Rotation paths and how fast each direction turns (degrees each step)
Each turn is a multiple of 5 degrees from 10 to 175, or 0.
Each row of a path follows its step; steps can be skipped.
Path 1:
step 1: [ -9  27   3 -43   1  12  41 -20   7  -4  -5 -13 -24  13  -9  21   0  -1
  42  17 -16  23  36  17   2  18  -1  12  39  -6  16  -2  -1  33  33  12
   1  43  -1 -21   6 -19  22]
step 10: [-45  36   1 -14 -20 -13   5   9  -7   8 -10 -23 -31   1   4   7   1 -14
 -20  27   3 -19 -17  -5 -34 -47  25  -2   8  20  15   2 -20 -12  27  32
  16  10 -30   1 -44  -8  21]
step 11: [-33   7 -44 -10 -23  13  25  10   6  43 -23   0   1   0 -51  -7  -7   4
  23  14  -2 -18  -3 -29   5 -29 -18  33   9 -34   5   1  21  31 -14  23
  -3  18  18 -18 -13  -9   4]
step 15: [-32  10 -28  12   4  -1 -15  16 -49  36 -44  -4  31   8   7  14   9  16
  -1   2  -4 -17 -34   0 -17 -29 -14  -2   4  53   5  15  -6  -5 -13  24
 -28 -19   9  -9  30  -2   3]
step 17: [  6  -4  -3 -24 -44   5  13  19   8  -1  16 -41   0  26  25 -18 -11  13
 -17  -2  -7  19   7 -32  12 -13  16 -12  26 -14  11 -30   5 -17 -39   2
 -27  -1  27 -41 -45  -1  -3]
step 19: [-21 -14 -40 -44  16 -21  10   1  -5  -1  -8 -20  -3  -9  30  12 -17  -6
  21   4  11   8  17  21 -20 -28  26  -2 -13  24  25 -28  -4  11  -5  -2
   5   9 -34  24  51  -5 -43]
step 22: [  4 -19 -13 -32   5 -20   6   1  -7  -6  -8  12  53 -18  -4   3 -28 -25
  16  23 -18  12  -1 -27  39   3  17 -23  31  37   2   2  -6  14 -24 -11
 -21  -8 -19 -14 -28 -33  34]
step 24: [-24   1 -16  32  -4  15 -15   9   0   7 -12 -41  15   5 -15  -6 -17   9
   1 -25   7  19  18  19  -7  28  18 -13  30  -2  42   5   9   6 -43  -1
   4  13  43  31  33 -18 -38]
step 26: [ -7   2  24 -16  -1 -22 -26 -19  11  25  37  -7   4 -12  40  45  -9  30
 -10  27 -11  25  -9 -25   6  12  -9  10  26  21 -10 -40  18  33  10  23
 -35   9 -12   3  16  -6  11]
step 34: [ 11  11 -29  30  13  -8  -6  13  26  32  -6  19  10  41  14   5   9  -5
  10   1  40  17  42  -6  24  15 -24 -38  30 -23  27  24   9 -13  15 -14
 -10  -9  19  35  13   0  20]
Directions:
[-21   3   0  -6  -8  -2   0 -24   0   0 -11  -3   4  -8   3  -6  -9  -3
   5   4   1  -4   0  -1  -1   0  -2   9  -4   5   1   8   1 -10   2  -5
   4   0   1   0   5   6  -3]  85
[ -2   2  -4   7  11   1  -8   3   5  -1   3  -2   6 -17  -2   2  -2   6
  -1   3  -4  -5  13   1  -4  16   2  -3   6   4   7 -15   8  -8   2  -9
  -5   1  -3  -2  -1   9   7]  10
[  9  -6  14   4  -2  -4   1   6  -9   8   3 -15   4  -7  -2 -11   5   4
   8  -3   5   4  -1  -3  -2   4  -3   7   5  10  10  12 -10   1  -1  -6
   5  -2  -3 -11   6   0   6]  45
[ 11   1  -7  -1   6  -2  11  -1   4   2   4  -8  -5 -15  -9  11  -1   1
  -1  -6   0  -9  -2  -1  -1 -11   9   3  -2  10   1  12  11  -8   3   7
  -2  -1  11   3   5  -5  -4]  85
[  3   4 -12   7  -7   0   7   6   9   5   2   5  -6  -4   2 -17   0 -12
  -8   6   3  -3  -5  -4   1  -4   0   3  13   4   2   3   1  -2 -16  -7
   4   8   3   6  -9   3   5]  60
[-10  -2   5  -4  -8  -7   5   7   2   6   8   6  13  -6   3   0  -9  10
  -5  -7   1   5  -7   9   2  -5   3 -14  -4   5  -1  -6  11   0 -13  -6
   8   3  -1  -5   6 -10  -2]  10
